A single turn carries every row of the set below to another of its rows. Some are shown first; where does it send the rows asked next?
j_665: [  4 -30  11  16  25  16  10   1 -27  -6  -2   6 -28 -31   3   8  48  -6
  14  19 -10  16 -11  25  -5  24   0 -19  -2  17  -1  -1   5  -8  25  -5
   2 -13   7  12   0  -3 -16  18 -18   7 -23 -17 -28 -17  -9  -2 -22  13
  -7  13 -28 -15 -25]
j_793: [  5   4  12  29  18  20  25 -17  19 -14 -17  22   2 -24  25 -14  22  15
   4  25 -10  19   7   3 -10  -1  11  12   2   8   5 -33  -8  26  10 -12
  15 -18  25  25  -2   7  -8 -28  15  -6   2   0 -28 -33  -7 -10 -18  29
   8   5 -14 -13 -13]
j_182: [  9   7  15  30  13  20  29 -15  19  -4 -14  24   0 -32  15 -12  15   7
   2  27 -12  20  -2   7  -9   6  17   3   0   9   7 -34  -9  20   9 -10
  17 -17  21  25  -7   4 -17 -35  11  -3   0   4 -29 -30 -11 -12 -19  32
   9   4 -16 -15 -12]
j_935: [ 24 -15 -11  11  14  10  17   9 -13  -5  10  -1 -17  -9  17  12  42 -20
   5  16  -1  18   0  21  -3   1   0 -36  -6   1 -19  11   5 -20  21 -13
   7 -30  20  20  16   2 -14  -5   6  -6  -6  -7 -19 -11   3  15 -22  17
  -7  14   0 -20 -31]
j_747: [ -1 -25  17  14  32  17  19 -21   3 -26 -22  10 -21 -22   0   1  37  10
   4  13  -4  18 -14  16 -22  16  -7  10   4  22   8 -28  -4  25  14  -3
   7  -5   6  11 -14  14  -3   1  -6  -2  -5 -10 -32 -24  -6 -13 -14  24
  -9   4 -26  -9  -8]
j_277: [  5   5  13  31  14  20  30 -14  24 -13 -14  27   7 -29  16  -5  22  13
   4  20 -12  16   0   3  -9   2  11   9  -5  15   7 -34  -6  22  10 -13
  17 -16  27  29  -3   6 -17 -35  12  -5  -1   4 -25 -24  -2 -11 -22  35
  11   8 -18 -20 -11]
j_946: [ 16  -7  18  29   5   8  23   2   9 -26   4   9  -2 -16  13  -7  25   7
  14   0 -11  10  -7  35 -10  10 -18   1 -15  15   4 -14  25  31   4  -6
  -6 -28  27  19  15  25 -15  -8  11  -7 -23 -19 -14   3  10  12 -22   0
   4 -17 -17 -24  -7]
j_547: [ -7 -26  16  16  25  17  24 -15  -1 -25 -15  10 -27 -25  -9  -3  32   4
  11  15  -7  17 -13  19 -21  14  -8   8   0  25  12 -32  -6  30  11  -1
   5  -3   4  16 -16  17  -7  -1  -1   2  -2 -10 -27 -19  -6 -17 -14  30
  -1   9 -30 -17 -10]
j_552: [ 25 -11  -6  12   9   9  19  -1 -19   1  15  -1 -22 -14  11  11  40 -24
   2  17  -7  20  -3  23   3   9   3 -38  -7   3 -18   8   3 -22  24 -12
   9 -30  22  21   8   3 -20 -10   5  -9  -4 -10 -21 -12  -8  11 -21  20
  -9  14  -3 -24 -27]
j_424: [  0 -15  10  24  -5   2   8   2  -2 -15  -5   8  -1 -10  11  16  34   8
  17  -5  -9  26   3  25  -1  11 -22  -7  -6  13   0 -23  24   9   5 -13
   4 -25  41  21  17  20 -13 -11  12 -13 -26 -11  -5   1   3  12 -24  -8
   3 -11 -22 -35 -14]
j_396: [ 22 -17 -13  11   8  10  20   0 -18  -6  19  -1 -24 -16   8  12  45 -21
  11  17  -3  16  -1  23  -1   3  -3 -36 -15   5 -19   8   1 -17  21 -11
   7 -32  29  18   9   5 -17  -3   6  -8  -6 -11 -15 -11   0  17 -19  22
  -5  19  -1 -26 -31]
j_838: [ 21  -2  10  22   5  16  21  -7  10  -9  14  20  -2 -19  29 -11  31  -8
   2  35 -21  14  12  12  11  -6   1 -30  -6  -1  -7 -12  -4  -1  10  -9
  19 -26  41  27  14  -3 -10 -24  28 -12   9  -3 -18 -17   9 -10 -26  33
  -3  -1   0 -39 -27]
j_428: [  1 -22  21  17  27  15  23 -17  -4 -15 -21   9 -23 -25  -4  -2  31   3
   2  17 -11  17 -16  20 -16  19  -2   6   3  25  11 -29  -5  26  13   0
   3  -5  -1  15 -17  13 -10  -3  -5   2  -2 -12 -34 -22 -13 -17 -16  29
  -5   1 -31 -14  -7]
j_3: [ 25   1   8  24   5  15  22  -5   5   1   7  16  -4 -19  28 -17  28 -12
  -2  38 -21  18   7  17  11  -2   6 -33  -1  -4  -7 -13  -7  -5   9  -6
  19 -28  34  26  11  -1 -11 -29  27  -9   6   1 -22 -21  -2  -9 -26  31
  -5   0   0 -35 -26]
j_701: [ 21 -13  -9  11   7   8  18   0 -16  -9  20   4 -15 -10  12  17  45 -18
   6  13  -4  16  -2  21   1   6  -3 -35 -12   6 -20  11   4 -20  24 -11
   6 -31  27  27  13   3 -20  -7   6 -13   0 -16 -19  -6   0  14 -19  21
  -7  16   0 -28 -23]
j_833: [ -3 -29  19  14  29  12  25 -17   4 -22 -19  15 -18 -22  -3   1  34   6
   5  13 -10  13 -17  21 -14  17  -9   7   2  28  11 -29  -6  26  12   0
   2  -1   1  19 -12  15  -9  -3  -4   1  -1 -13 -33 -14   0 -18 -18  31
  -4   3 -31 -22  -4]
j_141: [ -1 -34   6  14  23  18  12   4 -27 -13   1   1 -30 -31  -2   7  48  -3
  21  17  -6  16  -6  21  -9  16  -7 -15  -8  20  -1  -2   1   0  21  -4
   1 -15  12  12   1   1 -10  22 -15   9 -24 -19 -21 -13  -4   0 -19  16
  -5  18 -28 -16 -27]
j_787: [ 21  -2   4  24   1  13  24  -8   5 -10  13  14  -6 -21  27 -17  29 -11
   5  36 -18  18  13  15   5 -10   2 -28  -6  -2  -6 -11  -9   0   7  -7
  17 -30  44  25  13   4  -8 -26  30  -5   8   3 -17 -18   5  -7 -24  34
  -1   7   2 -38 -30]
j_93: [ 13   0  17  21   8   7  19   8   8 -17   5  12  -3 -15  16  -4  17  11
  20   5 -14  18   4  30   2   6  -7  -1 -10   8   7 -20  21  28   4 -17
  -1 -23  31  11  24  17 -15 -16   2  -1 -24 -13  -1   8  18  12 -23   6
   7 -13 -16 -31  -5]
j_172: [  2 -16  16  30   1   7   8  -3  -1 -23   5  15  -8 -17  18   2  33   6
  20   2 -16  10  -6  33  -5  11 -19  -5  -5  10   3 -18  32  21  10 -11
   0 -22  35  16  12  27 -16   1  20 -17 -26 -17 -10  -3   6   7 -31  -9
   7 -16 -30 -30 -16]
j_321: [ 21  -3   0  21  10  14  23  -5  10  -4   7  15  -5 -14  36 -16  30  -8
   1  34 -18  16  10  16   6 -11   4 -28  -1  -6 -10 -12  -5   3  10 -10
  16 -28  32  28  14   4  -6 -23  32 -12  10   1 -21 -24   7   0 -25  28
   0  -3   5 -30 -28]
j_311: [ -2 -31   7  14  26  16  11   4 -23 -13   3  11 -24 -31   5  11  49   1
  18  17 -11  12 -10  25  -5  21  -6 -14  -4  19  -2   2   4  -5  27  -6
  -2 -11   9  19   6  -3 -16  20 -19   5 -23 -22 -26  -9   1   1 -22  14
  -1  18 -30 -20 -21]
j_624: [  5   2  10  32  10  23  32 -12  22 -14 -10  23  -1 -32  13 -16  19  10
   9  26  -8  21  -1   7 -15  -1   9   7  -5  10   5 -34 -11  23   7  -9
  16 -18  30  27  -4   7 -13 -32  15  -3  -2   9 -21 -26  -7  -9 -19  33
  12  10 -14 -17 -16]
j_215: [  1 -33   8  12  29  16   8   2 -21 -16  -2   4 -29 -24   7  10  49  -3
  15  17  -4  16  -8  22  -8  18  -5 -18   1  13  -1   2   5  -6  25 -11
   3 -10   6   5   5   2  -9  21 -17   6 -23 -14 -22 -13   2   0 -24  14
  -8  13 -28 -13 -25]
j_232: [  8 -16  12  12   3   4  15   2  10 -13   2  11  -8 -15  12   5  25   7
  15   4 -13  25   2  33   3   9 -22 -13  -8   7   2 -31  15  14   0 -13
   5 -20  39  14  21  15  -8 -15   7 -16 -27  -9   0   4  18  13 -22   1
  -2 -20 -11 -41  -7]

j_396 goes to j_787
j_182 goes to j_428
Now these:
j_935 goes to j_321
j_838 goes to j_277
j_232 goes to j_93

